These are runs of 3 systems, one row a step. Runs of the same system follow the same rule from any start.
Q531, path 1, 7 rows:
0: -1.21 -0.01  4.82 -0.62 -0.01 -0.76  1.92 -0.85 -0.81  0.70  2.20 -3.17  0.01  4.89 -2.47 -0.56  1.80 -4.64  0.53 -2.41 -3.16  0.23  3.50 -0.53  1.76  2.00  2.76  3.03 -3.56  0.87  0.74 -0.85 -1.26 -1.69  0.90 -5.84 -0.23 -2.68 -0.15  0.96 -3.35  2.14  0.19 -1.73 -1.15 -1.31 -0.73  1.70
1: -0.29 -0.37  4.91  0.30  0.00  0.60  2.94  0.14 -1.06  1.16  0.65 -3.84 -0.10  4.03 -1.77  0.03  1.83 -4.25  0.09 -1.77 -3.47  0.81  2.24 -0.60  1.41  1.18  3.46  3.04 -2.95  0.94  1.14 -1.62 -1.77 -1.94  1.89 -5.83  0.09 -2.89 -0.27  1.11 -3.03  2.93 -0.92 -1.61 -0.71 -1.58 -0.53  1.88
2:  0.42 -0.69  4.49  1.19 -0.37  1.63  2.93  1.42 -1.31  1.25 -0.65 -4.10 -0.22  3.31  0.08  0.49  1.90 -4.11 -0.61 -1.26 -3.15  1.11  1.61 -0.22  0.57  0.88  3.74  2.37 -2.19  0.76  1.27 -1.70 -2.28 -1.74  2.75 -5.29  0.30 -3.28  0.19  0.86 -2.65  3.81 -1.50 -0.78 -0.21 -1.54  0.19  1.56
3:  0.97 -0.69  4.11  1.58 -0.28  2.74  2.54  2.36 -0.92  1.56 -1.76 -3.72 -0.28  1.63  1.03  0.55  1.91 -4.04 -1.02 -0.31 -3.52  1.69  1.15 -0.03 -0.12 -0.09  3.48  1.58 -1.39  0.23  0.77 -2.59 -2.33 -1.73  3.57 -4.39  0.43 -3.34  0.55  0.70 -2.28  4.21 -1.89 -0.32 -0.09 -2.06  1.05  1.36
4:  1.64 -0.47  3.39  2.28  0.13  3.33  2.59  2.93 -0.58  0.99 -2.64 -2.87  0.23  0.25  2.68  0.27  1.38 -3.51 -1.18  0.53 -3.05  1.45  0.47  0.35 -0.31 -0.51  3.69  0.45 -0.60 -0.21  0.60 -2.64 -2.11 -1.36  4.23 -3.59 -0.03 -3.01  0.76  0.45 -1.94  4.21 -1.57  0.29  0.62 -1.86  1.41  0.60
5:  1.35  0.03  2.38  2.10  0.44  3.31  1.70  3.79 -0.63  0.84 -3.03 -2.43  0.32 -1.47  4.06  0.40  1.25 -2.99 -0.89  1.46 -2.88  1.26 -0.60  0.64 -1.00 -1.39  3.15 -0.82  0.55 -0.86  0.07 -2.93 -1.45 -0.65  4.41 -1.90 -0.15 -2.98  1.31 -0.03 -1.68  4.06 -1.40  0.84  0.94 -1.34  1.69 -0.15
6:  1.52  0.57  1.25  1.60  0.68  3.40  0.74  3.44 -0.41  0.31 -3.23 -1.28  0.75 -3.01  5.03  0.02  0.76 -2.41 -0.51  2.28 -2.81  1.78 -1.02  1.39 -1.18 -1.67  2.58 -1.88  1.30 -1.41 -0.50 -2.59 -0.68  0.33  4.33 -0.67 -0.54 -2.51  1.70 -0.14 -1.34  3.69 -1.27  0.77  0.72 -0.68  2.22 -0.92
Q670, path 2 (7 x 48):
0:  2.81 -1.56 -3.86 -0.42 -0.55 -1.11 -2.73  0.91  1.32 -1.16 -2.05  3.84 -2.27 -3.64  1.11  1.41 -1.21  4.23 -1.75  2.45  3.26 -3.41 -2.30 -0.62 -1.88 -0.71 -3.61 -1.88  2.08 -0.85 -1.87  0.25  1.06  0.02 -3.21  3.59  1.46  2.15  1.50 -2.07  2.21 -4.66  0.83  1.02  1.88  0.21 -0.50 -1.25
1:  1.73 -0.37 -3.89  0.41 -0.63 -0.38 -3.13 -1.15  1.47 -0.51 -1.37  3.27 -0.76 -3.39  0.23  1.52 -1.16  4.39 -0.77  1.37  4.25 -1.94 -2.67 -0.88 -0.74  0.25 -2.95 -2.61  3.01  0.04 -0.95  2.10  1.53  1.01 -3.23  4.69  0.65  3.05  1.12 -2.03  3.28 -4.32  0.68  1.29  1.23  0.63 -0.30  0.41
2:  0.39  0.38 -3.97  1.23 -0.57  0.14 -3.01 -2.96  0.90  0.00 -0.07  1.77  1.18 -2.27 -0.79  1.83 -1.37  3.77  0.10  0.21  4.73 -0.26 -2.61 -0.50  0.96  1.72 -1.67 -2.82  3.71  1.42  0.32  3.39  2.14  2.23 -2.79  5.25 -0.79  3.39  0.55 -1.22  3.61 -3.12  0.57  1.46  0.74  0.87  0.45  1.74
3: -1.40  1.12 -4.19  2.00 -0.34  0.39 -3.63 -3.75 -0.14  1.19  0.87  1.40  3.36 -1.29 -1.51  1.40 -1.18  2.25  0.96 -0.60  4.05  1.93 -2.58  0.04  2.13  2.16  0.64 -3.02  4.10  2.69  1.11  3.92  2.48  4.12 -1.77  4.40 -2.53  2.75  0.26 -0.31  2.71 -0.98  0.61  1.79  0.13  1.44  1.39  1.99
4: -2.41  2.26 -2.57  2.24  0.25  0.88 -2.02 -4.14 -0.88  1.63  1.82 -0.63  4.60  0.03 -2.23  1.36 -1.00  1.18  1.83 -1.26  3.10  3.74 -1.95  0.30  2.61  1.95  2.39 -2.88  3.33  2.92  1.91  3.96  2.41  4.25 -0.52  3.25 -3.34  1.84 -0.06  1.03  1.82  1.22  0.65  1.70 -0.29  1.05  1.96  1.79
5: -3.63  3.07 -0.26  2.04  0.79  1.04 -1.00 -3.78 -1.05  1.57  2.62 -2.54  5.04  1.23 -1.55  0.23 -0.13 -1.07  2.58 -1.93  0.71  4.90 -0.72  0.83  3.45  2.24  3.44 -2.01  2.19  2.21  2.01  3.14  2.20  3.34  1.38  1.66 -3.72  1.52 -0.14  1.57  0.44  2.57  0.26  1.34 -1.40  0.35  2.02  1.80
6: -3.77  3.69  1.88  0.92  1.15  1.48  0.66 -2.92 -0.86  1.46  2.40 -3.37  4.43  1.51 -0.43 -1.02  1.01 -2.86  2.71 -2.14 -1.72  4.95  0.65  1.08  3.33  2.07  3.72 -1.18  0.74  1.00  1.43  2.19  1.48  2.43  2.84  0.02 -3.55 -0.19  0.01  1.46 -1.46  3.96 -0.30  0.60 -1.41  0.16  1.92  1.84
Q996, path 3 (7 x 48):
0: -2.24  0.37  4.32 -2.75  0.52 -2.97  1.06 -2.94  0.02 -0.21  3.97 -1.66 -1.46  4.68 -4.23 -1.25  1.18 -1.91  0.70 -3.32 -1.50 -1.65  4.04 -1.11  1.93  2.24  0.45  3.71 -4.62  0.29  0.35  0.24  0.37 -2.49 -1.93 -4.13  0.50 -0.19 -0.83  0.76 -2.39 -1.27  1.00 -1.81 -1.84 -0.64 -2.75  1.06
1: -2.39  0.53  4.25 -4.05  0.91 -3.77  0.98 -1.93 -0.80 -1.10  4.15 -0.68 -1.91  3.70 -3.04 -2.53  1.30 -2.32  1.21 -2.50 -2.88 -1.87  3.97 -0.43  1.30  1.17 -0.45  3.02 -5.78 -1.57 -0.92 -0.65  0.89 -2.64 -1.59 -4.24  0.58 -1.02 -0.50  0.19 -3.79 -1.25  1.11 -1.95 -2.05 -0.40 -2.10 -1.30
2: -1.85  1.16  2.86 -4.63  1.27 -4.34  1.06 -0.91 -0.25 -2.11  3.73  0.49 -1.34  1.98 -0.77 -2.94  1.00 -2.36  1.73 -1.13 -4.08 -1.88  3.55  0.18  0.05 -0.40 -0.94  1.99 -5.05 -2.83 -2.67 -1.23  1.29 -2.09 -0.90 -3.34  0.29 -1.23 -0.17  0.09 -4.07 -1.43  1.53 -1.99 -1.70  0.46 -1.32 -2.72
3: -1.16  1.31  1.44 -4.95  1.63 -4.33  0.18  0.06 -0.49 -2.41  2.62  1.35 -1.05 -0.19  1.23 -3.68  0.69 -1.73  1.76  0.38 -4.69 -1.36  2.57  0.84 -0.83 -1.58 -1.71  0.45 -4.44 -3.84 -3.71 -1.73  2.31 -1.34 -0.72 -2.21  0.01 -1.17  0.05 -0.33 -4.17 -1.06  1.42 -1.60 -1.30  0.98 -0.61 -4.72
4: -1.07  1.82 -0.16 -4.24  1.68 -3.85 -1.00  0.77 -0.54 -2.73  1.35  2.59 -0.44 -2.52  3.06 -3.50  0.63 -1.41  1.97  1.66 -4.56 -1.37  1.25  1.42 -1.39 -2.10 -1.72 -1.34 -2.73 -4.25 -4.00 -1.78  3.36 -0.23  0.19 -0.28 -0.54 -1.06  0.59 -0.85 -3.42 -0.98  1.41 -1.55 -0.96  1.79  0.23 -5.73
5: -0.89  2.18 -1.42 -3.19  1.89 -2.68 -1.93  0.97 -0.04 -2.51  0.37  2.91  0.61 -4.20  4.10 -2.95 -0.06 -0.87  1.77  2.40 -3.52 -0.63 -0.11  1.60 -1.38 -2.17 -1.86 -3.61 -0.94 -4.05 -3.87 -1.29  3.67  1.24  0.29  1.61 -1.38 -0.42  1.17 -1.05 -2.79 -0.29  1.46 -0.70 -0.04  1.75  1.30 -5.55
6: -0.39  2.48 -2.93 -1.55  1.73 -1.42 -2.88  0.70 -0.37 -1.99 -0.46  3.12  1.58 -5.15  4.54 -1.90 -0.53  0.11  1.90  2.98 -1.95  0.25 -1.51  1.99 -1.21 -1.95 -1.15 -4.75  1.35 -3.39 -3.20 -0.92  3.85  2.36  0.52  3.07 -1.65  0.18  1.94 -1.07 -1.42 -0.48  0.85  0.41  0.80  1.81  2.25 -4.81

Which system made each run below?
path 4:
0: -1.88  1.93  0.75 -4.69  1.64 -4.70 -0.33 -0.48 -0.74 -2.62  2.83  1.78 -0.97 -0.04  1.16 -3.54  0.51 -1.77  2.09  0.22 -4.39 -1.37  2.48  0.95 -0.39 -1.19 -1.76 -0.22 -4.38 -3.74 -3.41 -1.02  2.70 -0.95 -1.12 -1.64 -0.12 -0.87 -0.12 -0.13 -3.81 -1.15  1.61 -1.76 -1.65  1.39 -0.45 -4.46
1: -1.68  2.23 -0.43 -4.30  1.81 -4.26 -1.28 -0.14 -0.75 -2.71  2.04  2.52 -0.10 -2.32  2.79 -3.68 -0.02 -1.82  2.27  1.41 -4.04 -1.00  1.84  1.47 -1.15 -1.76 -1.52 -2.04 -2.43 -4.05 -3.57 -1.35  3.87  0.36 -0.36  0.09 -1.05 -0.75  0.89 -0.61 -3.51 -0.94  1.56 -1.40 -1.05  1.82  0.33 -5.81
2: -1.59  2.20 -1.63 -3.32  1.89 -2.96 -2.45  0.30 -0.52 -2.57  1.08  3.24  1.26 -4.14  3.79 -2.94 -0.12 -0.77  2.22  2.26 -3.35 -0.55 -0.05  1.78 -1.26 -1.91 -1.84 -3.67 -0.81 -3.78 -3.65 -0.91  4.15  1.51  0.03  1.45 -1.36 -0.68  1.22 -0.73 -2.69 -0.62  1.41 -0.46 -0.10  1.63  1.43 -5.42
 -> Q996
path 5 (3 x 48):
0:  0.29 -1.83  3.37  2.12 -1.77  2.08  2.35 -1.26  0.21  2.12 -0.10 -3.56 -0.33  4.74 -3.90  2.05  1.06 -1.59 -1.14 -3.09  1.19  0.26  1.29 -1.79  2.34  3.19  2.28  3.51 -0.80  3.51  2.79  0.95 -3.47 -1.43  0.30 -3.42  0.44 -1.26 -0.98  0.81 -0.07  1.63 -1.28 -0.92 -0.15 -1.80 -1.42  6.07
1:  1.76 -2.11  3.28  2.58 -1.71  3.29  2.46  0.32  0.25  1.92 -1.67 -3.65 -1.08  4.26 -2.37  2.43  1.29 -1.97 -1.92 -2.62  1.01  0.27  1.03 -2.02  1.68  2.68  2.17  3.86 -0.34  3.21  2.63 -0.22 -4.37 -1.89  1.61 -3.67  0.99 -2.44 -0.30  1.01  0.61  2.43 -1.88 -0.60  0.38 -2.30 -0.87  6.04
2:  2.56 -2.72  2.98  3.32 -1.91  4.36  2.62  2.07  0.62  2.00 -3.01 -3.30 -1.15  2.42 -0.76  2.76  0.80 -1.99 -2.38 -1.27  0.44  0.34  0.19 -1.33  0.74  1.70  1.92  3.19  0.58  2.44  2.65 -1.25 -4.95 -2.04  2.18 -3.30  1.20 -2.89  0.22  0.75  0.58  2.56 -2.27 -0.48  1.29 -2.17 -0.63  5.55
 -> Q531
path 6, 3 rows:
0: -3.61  3.09  1.13  1.43  0.68  1.16 -0.16 -3.44 -1.01  2.29  2.78 -2.74  4.56  2.63 -2.28  0.13  0.27 -2.07  2.48 -2.98  0.28  4.36  0.31  0.50  3.70  2.79  3.62 -0.67  1.68  2.61  2.66  3.08  1.36  2.69  1.44  0.28 -3.39  0.44 -0.55  1.66 -0.20  2.80  0.15  0.85 -1.33  0.21  1.51  3.11
1: -3.43  3.00  2.95  0.69  0.93  1.30  1.51 -2.28 -1.06  1.56  2.62 -4.00  3.91  2.53 -1.11 -1.11  0.97 -3.50  2.56 -2.92 -2.13  4.77  1.62  0.71  3.29  2.10  3.95  0.39 -0.13  0.98  1.72  1.44  0.69  1.42  3.02 -1.60 -2.88 -0.88 -0.32  1.64 -1.99  4.18 -0.45  0.34 -1.44 -0.29  1.51  1.99
2: -2.78  2.09  3.51  0.10  1.05  0.88  2.32 -1.02 -1.32  1.21  1.88 -4.14  2.32  2.82 -0.30 -1.35  1.37 -4.36  1.85 -1.86 -3.87  3.86  2.18  0.96  2.05  0.43  4.51  0.80 -1.83  0.20  0.69 -0.59 -0.27  0.34  3.35 -3.35 -1.60 -1.72 -0.36  1.15 -3.20  4.65 -0.43 -0.44 -1.52 -0.54  1.40  0.51
 -> Q670
